A =
[[ -6  -7  -8  -4  -7  -6  -3   1  -4 -11  -8  11  -4   4  -4 -22]
 [-13  -5 -15  -1  -9  -9 -16  -9 -16  -3 -24 -23 -11  -8 -15 -10]
 [ -1 -12 -10  -4  -6  -7  -4   2  -2  -4  -4  12   1   1  -6 -14]
 [ -6  -8  -6 -16 -13  -2 -13 -11 -11 -10 -14 -15 -21   2 -15   0]
 [  2  -4 -15  -1  -2 -10  -6   4  -7   1 -12   1  -9   5 -17 -15]
 [-17  -4 -13  -9  -7  -5  -8 -18 -18 -13 -18 -28 -26 -13 -18 -10]
 [-10 -11  -6 -15 -15  -2  -2 -11  -9 -11 -10 -12 -11  -4  -9   2]
 [-16 -27  -2   8 -20  -8 -14  -2   3   0  -9   3  34 -12   7   4]
 [-14   0  -9 -12  -9  -6  -4 -17 -14 -14  -9 -17 -20 -12  -9 -18]
 [ -8  -9  -5 -13  -7  -3   4  -8  -6 -13  -5 -13 -20  -4  -9 -17]
 [-24 -13   3 -13 -13  -6  11   8   3  -7   3   9  19 -13   9 -35]]
Counting starts at 0.
Find the entry in the top-right corner.
-22
The entry in row 0 and column 1 -> -7
The entry in the bottom-right corner -> -35
Find the entry just left of the largest entry.
3
The entry in row 2 and column 2 is -10
The entry in row 1 and column 0 -> -13
Find the entry in the bottom-left corner.
-24
Find the entry in row 0 and column 2.
-8
Find the entry in the top-left corner.
-6
Find the entry directly below 5.
-13
Find the entry at row 2, column 0.
-1
Find the entry just right of the largest entry.
-12
The entry directly above the largest entry is -11
The entry at row 2, column 1 -> -12
Find the entry just left of the smallest entry.
9
Find the top entry of the column that holds the largest entry.
-4

Questions about the row below.
1) The median of all entries?
2) The entry just right of .09?
array([ .09,  .34, -.28,  .25,  .10, -.04,  .07, -.42, -.55])
1) .07
2) .34

array([[ .25,  .17,  .03, -.17, -.04,  .02,  .04,  .03,  .32, -.26, -.30,
         .24, -.10, -.22, -.14, -.51],
       [ .06, -.11, -.01, -.08, -.01, -.27,  .01, -.04, -.06,  .02, -.16,
         .00,  .01, -.02,  .22, -.18],
       [-.02,  .08, -.08, -.12, -.02,  .08,  .03,  .04,  .00, -.06, -.01,
         .00,  .01, -.03, -.06,  .04],
       [-.07, -.04,  .11, -.06, -.03, -.14, -.12, -.09,  .01,  .14,  .06,
         .03, -.02, -.02,  .19, -.04],
       [-.04,  .07, -.05,  .03, -.03,  .11, -.05, -.09,  .00,  .03,  .14,
        -.07, -.06, -.05, -.07,  .16],
       [-.23, -.12, -.07, -.09,  .01, -.11,  .00, -.03, -.08,  .10,  .02,
        -.04,  .11,  .13,  .26,  .08],
       [ .05, -.03, -.01, -.11, -.05, -.18, -.01, -.27, -.07,  .05, -.15,
         .00, -.06, -.12,  .10, -.18],
       [-.05, -.04, -.10, -.06,  .02, -.15,  .06,  .03, -.05, -.05, -.12,
         .06,  .11,  .12,  .23, -.09],
       [-.09,  .10,  .05, -.13,  .04,  .23, -.05,  .46,  .28, -.14,  .10,
         .27,  .07,  .10, -.10, -.01],
       [ .21,  .16, -.06,  .09,  .01,  .18,  .14, -.03,  .20, -.25, -.19,
        -.01, -.05, -.23, -.33, -.23],
       [-.20, -.17,  .04,  .00,  .02, -.07,  .00, -.04, -.09,  .17,  .06,
        -.11,  .09,  .09,  .15,  .12],
       [-.01,  .10,  .16,  .16,  .01,  .36, -.13,  .03,  .08,  .08,  .28,
        -.01, -.09, -.21, -.52,  .24],
       [-.03, -.06, -.05,  .09,  .01, -.18, -.01, -.11, -.04,  .05,  .01,
        -.08,  .02,  .04,  .25, -.02],
       [-.06, -.08,  .19, -.22, -.08, -.02, -.14, -.21, -.10,  .25,  .04,
        -.01, -.12, -.21, -.14,  .04],
       [-.06, -.17,  .02, -.14, -.04, -.15,  .02, -.22, -.16,  .15, -.12,
        -.11, -.02, -.08,  .05, -.04]])
The largest entry: .46
What is the entry just right of the smallest entry?
A: .24
What is the entry just left of -.33?
A: -.23
What is the entry just left of the smallest entry?
A: -.21
The entry just right of the largest entry -> .28
The entry just left of the largest entry is -.05

Questions about the matrix below. Counting starts at 0.
1) Find the entry in row 2 and column 0.
2) Find the top-left entry.
3) Find the entry at row 1, column 0.
4) Find the entry directly above the centre entry.
5) Find the entry in the bottom-right corner.
6) Find the entry in row 0 and column 2.
7) Find the entry at row 0, column 1.
8) Find the entry in the bottom-left corner.
array([[5, 7, 6, 3, 6, 5, 6, 7, 5, 3, 5],
       [4, 6, 5, 4, 5, 4, 6, 7, 5, 3, 4],
       [3, 5, 5, 3, 5, 4, 4, 4, 4, 5, 5],
       [4, 5, 5, 4, 5, 4, 4, 4, 5, 4, 5],
       [4, 4, 5, 4, 5, 4, 5, 4, 4, 6, 5],
       [3, 6, 5, 2, 6, 4, 5, 6, 3, 6, 6],
       [4, 5, 4, 4, 5, 5, 4, 3, 7, 3, 4],
       [4, 6, 5, 4, 6, 5, 5, 4, 6, 4, 5],
       [4, 4, 6, 6, 5, 4, 5, 5, 5, 6, 5],
       [4, 4, 5, 5, 5, 5, 5, 5, 5, 6, 5],
       [5, 4, 5, 4, 4, 5, 5, 5, 5, 5, 4],
       [5, 5, 5, 5, 5, 5, 5, 4, 4, 5, 4],
       [6, 5, 4, 4, 4, 4, 4, 5, 3, 4, 4],
       [6, 3, 3, 7, 4, 6, 4, 5, 3, 6, 2],
       [5, 5, 5, 4, 4, 3, 5, 4, 4, 5, 4]])
1) 3
2) 5
3) 4
4) 5
5) 4
6) 6
7) 7
8) 5

array([[ 0.15, -0.16, -0.31, -0.19, -0.13, -0.08,  0.02, -0.06, -0.26,
        -0.01,  0.04,  0.13, -0.17, -0.06],
       [-0.26, -0.06,  0.34,  0.11, -0.09,  0.03, -0.01, -0.08,  0.19,
        -0.23, -0.03, -0.14,  0.15,  0.03],
       [ 0.10,  0.02, -0.02, -0.03, -0.04, -0.08, -0.01,  0.03, -0.16,
        -0.01, -0.02,  0.06, -0.10, -0.08],
       [-0.19,  0.10, -0.08,  0.13, -0.44,  0.30,  0.18, -0.44,  0.02,
        -0.48,  0.21,  0.01,  0.08,  0.27],
       [-0.01, -0.08, -0.03, -0.01, -0.04, -0.03, -0.01, -0.03, -0.03,
        -0.03, -0.01,  0.00, -0.03, -0.03],
       [ 0.07, -0.09, -0.02, -0.06,  0.06, -0.07, -0.03,  0.11, -0.01,
         0.11, -0.04,  0.03, -0.01, -0.06],
       [-0.08,  0.30, -0.11,  0.23,  0.03,  0.02, -0.10, -0.03,  0.03,
         0.04, -0.11, -0.17,  0.10, -0.05],
       [ 0.02, -0.09, -0.33, -0.13, -0.13,  0.03,  0.02, -0.14, -0.13,
        -0.04,  0.05,  0.03, -0.07,  0.03],
       [ 0.16,  0.14,  0.16, -0.16,  0.05, -0.24, -0.09,  0.10, -0.34,
        -0.01, -0.14,  0.03, -0.36, -0.21],
       [-0.01, -0.08, -0.05, -0.09, -0.01, -0.02, -0.03, -0.04, -0.02,
        -0.01, -0.01,  0.00, -0.10,  0.00],
       [-0.05,  0.00, -0.04,  0.05, -0.10,  0.18,  0.10, -0.20,  0.07,
        -0.12,  0.14,  0.07, -0.08,  0.18],
       [-0.04, -0.07, -0.01,  0.06, -0.02, -0.02, -0.02, -0.01,  0.04,
        -0.01, -0.01, -0.02,  0.05, -0.02],
       [-0.01,  0.04,  0.03, -0.03,  0.02,  0.01,  0.00, -0.01, -0.01,
        -0.01,  0.00, -0.01, -0.04,  0.01],
       [ 0.27, -0.19, -0.16, -0.26, -0.01, -0.08,  0.09,  0.08, -0.23,
         0.09,  0.10,  0.24, -0.18, -0.02]])
Give the entry just right of the largest entry.
A: 0.11
The entry just left of the smallest entry: 0.02
Give the entry just right of 0.23.
A: 0.03
Give the 1st entry in reading order.
A: 0.15
The entry just right of the smallest entry is 0.21
The largest entry: 0.34
The entry just left of the largest entry: -0.06

Read these off the row that follows.
1) What is the first entry from the left?
2) What is the entry just right of the smallest entry?
3) What is the entry just left of -1.0?
4) What is the entry just left of -1.3?
5) What is the entry just right of -1.3?
6) What is the last entry?
7) What is the second entry from the left?
8) What is the second smallest entry?
[ 0.8 -1.4 -1.1 -0.3  0.4 -0.6  1.0 -1.3 -0.9  1.3 -1.0 -0.9]
1) 0.8
2) -1.1
3) 1.3
4) 1.0
5) -0.9
6) -0.9
7) -1.4
8) -1.3

Read these off the grid that follows.
1) Read off the entry just right of the largest entry.
2) Read off the entry just left of .24.
((-.15, -.05, .01, -.11, -.07), (-.09, -.03, .11, -.03, -.07), (-.33, .00, .42, -.12, .04), (-.61, .22, .61, -.40, .14), (.02, -.06, -.06, -.23, .02), (.11, .24, .14, .04, -.22))
1) -.40
2) .11
